128 stands for zero in the data rows.
Some points:
[185 171 241 214 214 172 172 142 156 185 128 171  99 113 128 100 113 128  58 113 129  85 128 114  72 114 113 128  57 114 114 142 114 127 128 142 128 114 128 128 114 113  86 113 128 114 114 113]
[128 114 142 143 114 129 115 128  99  85 142 142 156 128 113 100  99 143 156 113 115  99 128 142 143 100 113 114 114 114 114  85 157 113 113 113 128 114 114 114 171 170 114 142 128 185 171 199]
[113 128 113 157 242 201 229 142 170 242 156 157 213 113 128 100 113  71  86 128 129 171 128  99 129 114 113 142 128 128 114 114  99 113 128 156 128 128 128 114  99 127 157 113 128 114  57 128]
[ 99 114 127 100  99 115  86 114  99 142 128 128  99 128 113 100 113 114 128  85 129 142 128 128  86 114 113 114 100  99 128 128 114 113 128 170 128 114 128 157 228 199 129 170 157 157 114 142]
[128 228 170 214  99 129 100 114  99  99  99 128 113 128 113  86 113 114  44  85 129 142 114  85  72 114 113  99 128 128 128  85 114 113 128 113 128 114 128 143  99  99 143 128 128 114 143  99]
[ 99 128 199 157  99 115 100 128 113  85 128  71  71 113 113  86 113 143 255 142 129 199 157 255 255 157 142 128 128 171 114  85 114 113 128 142 113 142 128 114  99 127 143 113 114 100 114 113]
[156 242 184 243 128 129  72 114 156 114 128 114  56 113 113 100 113 100 142 113 115  57 128  99 114 100  99 114  86  85 114  99  99 127 113 113 128  99 128 114  99  99 157 128 100 114 143 142]
[142 100  56 157  99 101  72 114 128  85 128  99 128 113 128 100  99 114  16  99 115 128 114 128  72 114 113 114  86 128 128 142 128 156 156 255 170 199 157 171 142 113 143 128 128 128  86 113]
[142 128  99  29 114 115 129 142 113 114 113 114  99 128 142 100 142 143 239 213 172 171 171 228 228 143 128 128 114 114 114  99 142 113 113  99 113  99 128 114 114  99  57 113 114 114 114 128]
[113 143 142 157 128 115 157 128 113 128 142 128 255 170 170 255 170 143 142 142 129 142 114  85 100 129  99 128 114  57 114  99 128 113 113  85 128 157 128 128  99 142 171 113 114 114 100  99]
[156  71 170 100  85 129  86 114  99  99 113  99 170 113 128  86 113 143 114 113 101  99 128 142 100 143 185 171 128 199 171 242 185 227 185 170 128  85 128 128  99 127 157 113 128 100 128  99]
[142 128  99 171 114 129 129 128 128 142 128 128 242 170 185 214 170 185 183 142 129 114 128 128  72 114 113 114 114 114 128  99 114 113 113 113 113 142 128 114  99 113 114 113 143 114 157 128]
[142 157 156 255 214 186 172 142 156 185 142 128 128 113 113 100  99  57 100 113 129 157 128 128 100  86 113  99  57  85 114  85 114 113 113 113 128 114 128 114  99  99 129 113 114 100 128  85]
[113 128 142  86  99 115 157 114 113  85 142 114  56 113 128  86 113 128 142 113 115 128 114 114  86 100  99 114 114 114 114  85  85  99 113  85 128 114 128 114 185 184 200 156 157 185 200 199]
[113  86 142 186  99 101 100 114 113 128 113 142 113 156 170 255 227 128 225 128 129  99 142 114 100 114  99  99 100  99 114 114 142  99 128  99 128 128 128 128  99  70  72 113 128 114  86 142]
[128  86 113  29 128 115  72 114  85  85 128 114  14 128 113 100 128 100 170 199 172 128 171 242 200 143 128 114 143 128 128 114 114 113 113  99 128 142 128 100 114 113 157 113 100 143 171 128]
[ 85 128  70  57  99  87 186 128 128  99 113 142  71 156 142 255 227 143 156 185 143 142 128 128 143 114 113 114 128 142 114  99 128 113 142 128 128  99 128 114  99  99 114 113 100 114 143 113]
[113 143 142 171 228 201 214 142 185 214 142 157 199 113 113  86  99 114   0 128 115  85 114  99 129 129 113 128 128  99 128  85 157 113 128  85 113  85 128 128 114 127  72 113 114 114 114  85]
[142 114 156 114 128 129 143 142 156 171 128 128 255 156 142 185 128 143 142 128 115 142 128 114 114 100 113 114 114 114 114 114  99 113 113 128 128 142 114 128  99  99 100 113 143 114 143 113]
[ 85 157  99 143  85 115 100 114  99 114 142 128 113 142 142 214 242 242 255 199 172 128 128  85 129 129  99  99 114  99 114  85 142  85 128  85 128 114 128 114 114 113  86 113 114 114  86  71]
[128 157 184 200 114 115  86 114 113  85 128 142 128 113 128 100  99 114 128  99 115  99 114  71 171 171 199 185 128 185 171 228 171 170 156 128 128 128 128 114 114  99  29 113 100 114  71 128]
[128 128 113  86 114 115  86 114  85  99 113 128 142 113 113 100  99 114   2  99 115 128 128 114  43 114 113  99 128  99 128  99 128 127  99  71 128 142 128 114 214 227 214 185 157 200 214 213]
[142 114 184  86  99 101  86 128  99  85  99  85 113 113 128  86 113  86 128  99 129  99 128 114 129 129 113 114 128 142 114  71 114 127 113  71 113 128 114 128 199 227 157 185 185 200 143 170]
[142 114 156  72 255 186 186 171 170 242 128 142   0 113 113 100 113 128 128 113 129  85 114  99 114 129  99 128 114  85 114 114 142 127 128 185 128 128 114 128 114  85  43 113 114 128  71  99]
[113 128  85 100 114 115  58 128 156 157 156 142 255 170 170 242 170 185  16 128 115 128 128  85  29 114 113  99 157  85 128 114 114 113  99 113 128 157 128 114 114 113 114 113 114 114  86  99]
[113  86  99 157  99 115 100 114  85 128 128 157  99 128 128  86  99 114 114 113 129 128 128 171 214 186 199 185 214 171 143 114 128 127 128 128 128  99 128 114  99 113 129 113 143 114  57 113]
[ 99  86 113 200  85 115  72 114  99  71 113  99 113 113 128 100  99 128  72 113 115 114 114 114 129 100 113 114 114 157 128 128 114 113 128 113 128 128 114 128 199 199 129 170 157 185 242 227]
[170 128 142 114  99 101 100  99 128  99 128 114 156 128 128 114  99 128 114 113 115 171 128  85 114 100  99 114 100 114 128  99 128 113 128 128 128  99 143 157 228 227 157 185 171 171 185 170]
[128 114 113 129  71 115 129 114 113 114 128 128 142 113 113 128  99 128 211 113 115 171 114  99 157 100 113 142 171  99 128 142 114 127 128 227 142 171 143 185 185 184 129 156 157 143  71 128]
[128 157 127  57 114 115 100 128 128  99 113 157 156 113 113 100  99 128 170 113 115 142 128 157 186 171 199 171 228 199 171 255 157 184 156 213 128 142 128 114 114  85  86 113 100 100 143  99]
[128  86 113  86  71 115 100 114 113  99 142  99 156 128 113 100  99 143 142  99 129  99 128 128 129 186 213 171 200 157 143 171 142 142 142  71 113 128 114 114  99  99 100 113 114 128 143  71]
[113 114 170  57  85 101  72 114  99  85 128  71  85 128 128 100  99 128  72 113 115 157 128 199 186 186 199 171 171 171 157 171 142 142 128 142 113 128 128 128  99  85 100 113 128 100  86 113]
[ 99 128  70 157  99 115  58 128 128 114  99 114  28 113 113 114 113  86   0  99 115 142 114 157 143 129 128 157 114 114 157 214 171 227 199 227 156 171 128 143  99  99 143 128 114 114  57  85]
[142 143  85  72 114 101 100  99 113  85 128 171 142 113 113 100  99 157 142 128 115  85 128 157 129 114 113 128 100 128 128 171 114 156 142 255 170 199 171 200 128 142 143 113 128 114  57 142]
[170 114  70 100 114 115 157 114  99  99 128 114 128 128  99 100  99 128  16 113 129 114 128 142 157 171 185 171 200 185 171 255 157 184 170 113 128 142 114 128 114 127 143 113 100 100 157 142]
[113 114  85  57  99 115 172 142 142  99  99 114 170 113 113 100  99 100 114 113 129 171 142 142 200 186 199 199 143 171 157 171 142 142 113  56 128 142 128 128 114  70 129 113 143 114 200 113]
[156  86 142 143 199 172 200 185 199 255 170 185 113 113 128 128  99  71 114  99 129 128 128  99 143 114 113 128 157 114 128 128 128 127 113 142 128 114 114 114  99  99 143 113 128 100 128 128]
[128 128  85  86 157 115  72 128 128 114 128 114  71 128 128 100 113 100 100 128 115 142 114 128 143 114 113 128 114  99 114 128  99 113 113 128 113 128 128 128 199 213 143 170 171 214 228 185]
[128 157  85 157  85 101 100 128 142  99 113  85  99 128 128 100  99  86 114 113 115 128 128 128 100 114 113 114 143 157 114  85 128 113 113  71 128  99 128 128 214 213 186 185 171 200 143 213]
[156 185 113 214 242 201 243 157 170 185 142 157  99 128 128 114  99 100  72  99 115 128 114 114 100 129 113 114 128 114 128 157  85 113 128 128 128 128 128 114  99 113  29 113 100 114 157 156]
[142 157 142 100 199 172 200 185 185 228 185 128 255 128 128 114  99 143 128  99 115  99 128 114 100 129 113 114 157 128 114 114 142 127 113  85 128 128 128 128  99  99 200 128 114 114 100 113]
[113 128 156  15  85 101 115 128 113  99 113 142 142 128 128 100  99 128 114 113 115  85 114  99 157 171 213 185 214 214 157 214 128 156 142 113 128 142 128 128 114 113 157 113 128 114 157 113]
[113 128 156 114  99 101 143 128 128  71 113 142  28 142 142 214 242 157 239 242 172 199 142 142 171 114  99 114 143 128 128  99 171 127 142 142 113  85 128 128 114  85 129 113 114 114 114 113]
[ 99 114  85  43  85 115 100 114 128 128 113 171 213 185 170 242 213 185 183 170 143  99 142 114 100 114 113  99 143 114 114  85 142 127 113 128 128 128 114 114  99  85 143 113 100 100 143 113]
[128 114 170 114  99 115 172 114  99  85 128 114 142 113 113 100 113 114   0  99 129  99 114  99  72 114  99 114  71 128 114 114 114 113 128 156 142 171 157 171 199 184 255 156 157 157 171 156]
[113 128  99 100  99 115  72 114 113  85 128 142  56 156 170 214 242 157 170 199 158 171 128  99 129 114 113  99  71  99 114 142 128 113 128  85 128 142 114 128  99  85  86 113 128 114 157 113]
[156 100 113 200 128 101  72 142 128  71 113 142  71 128 128 128 199 200 255 242 186 142 171 199 143 129 113 128 114 114 128  85 142 113 113 142 128 114 128 128  99 113  43 113 114 100 100 128]
[156 128 170 200 214 186 255 157 170 199 128 114  56 128  99 114  99 114 170 113 129 142 128 128  86 129 113  99 114 128 114  71 114 113 113  71 128 128 128 114 114  99 200 128 114 114 100 113]
[ 99 114  85 157 214 186 255 142 185 255 156 128 242 113  99 114 113 128 183  99 115 114 114 114 143 129 113 114 100 142 114 128  85  99 128 113 128  85 128 128  99 156 100 128 128 114  86  71]
Along one direction, these points spread out more than along any other. Take the direction at right angles to it along which they spread out most. Then take the direction at right angles to both along which they spread out most. Go by this last direction. How many in every 100 of the points above lie lower along it than each point below? Answers are rounded to whole numbers. More than half of the points above lie lower than the first one.
[128 114 142 143 114 129 115 128  99  85 142 142 156 128 113 100  99 143 156 113 115  99 128 142 143 100 113 114 114 114 114  85 157 113 113 113 128 114 114 114 171 170 114 142 128 185 171 199] 24
[128 157 127  57 114 115 100 128 128  99 113 157 156 113 113 100  99 128 170 113 115 142 128 157 186 171 199 171 228 199 171 255 157 184 156 213 128 142 128 114 114  85  86 113 100 100 143  99] 98
[170 128 142 114  99 101 100  99 128  99 128 114 156 128 128 114  99 128 114 113 115 171 128  85 114 100  99 114 100 114 128  99 128 113 128 128 128  99 143 157 228 227 157 185 171 171 185 170] 4
[156  86 142 143 199 172 200 185 199 255 170 185 113 113 128 128  99  71 114  99 129 128 128  99 143 114 113 128 157 114 128 128 128 127 113 142 128 114 114 114  99  99 143 113 128 100 128 128] 76
[142 114 156  72 255 186 186 171 170 242 128 142   0 113 113 100 113 128 128 113 129  85 114  99 114 129  99 128 114  85 114 114 142 127 128 185 128 128 114 128 114  85  43 113 114 128  71  99] 78
[ 99  86 113 200  85 115  72 114  99  71 113  99 113 113 128 100  99 128  72 113 115 114 114 114 129 100 113 114 114 157 128 128 114 113 128 113 128 128 114 128 199 199 129 170 157 185 242 227] 12
[113  86 142 186  99 101 100 114 113 128 113 142 113 156 170 255 227 128 225 128 129  99 142 114 100 114  99  99 100  99 114 114 142  99 128  99 128 128 128 128  99  70  72 113 128 114  86 142] 18
[142 157 142 100 199 172 200 185 185 228 185 128 255 128 128 114  99 143 128  99 115  99 128 114 100 129 113 114 157 128 114 114 142 127 113  85 128 128 128 128  99  99 200 128 114 114 100 113] 63
[185 171 241 214 214 172 172 142 156 185 128 171  99 113 128 100 113 128  58 113 129  85 128 114  72 114 113 128  57 114 114 142 114 127 128 142 128 114 128 128 114 113  86 113 128 114 114 113] 59
[113 128  99 100  99 115  72 114 113  85 128 142  56 156 170 214 242 157 170 199 158 171 128  99 129 114 113  99  71  99 114 142 128 113 128  85 128 142 114 128  99  85  86 113 128 114 157 113] 16
[142 100  56 157  99 101  72 114 128  85 128  99 128 113 128 100  99 114  16  99 115 128 114 128  72 114 113 114  86 128 128 142 128 156 156 255 170 199 157 171 142 113 143 128 128 128  86 113] 61
[ 99 128  70 157  99 115  58 128 128 114  99 114  28 113 113 114 113  86   0  99 115 142 114 157 143 129 128 157 114 114 157 214 171 227 199 227 156 171 128 143  99  99 143 128 114 114  57  85] 88
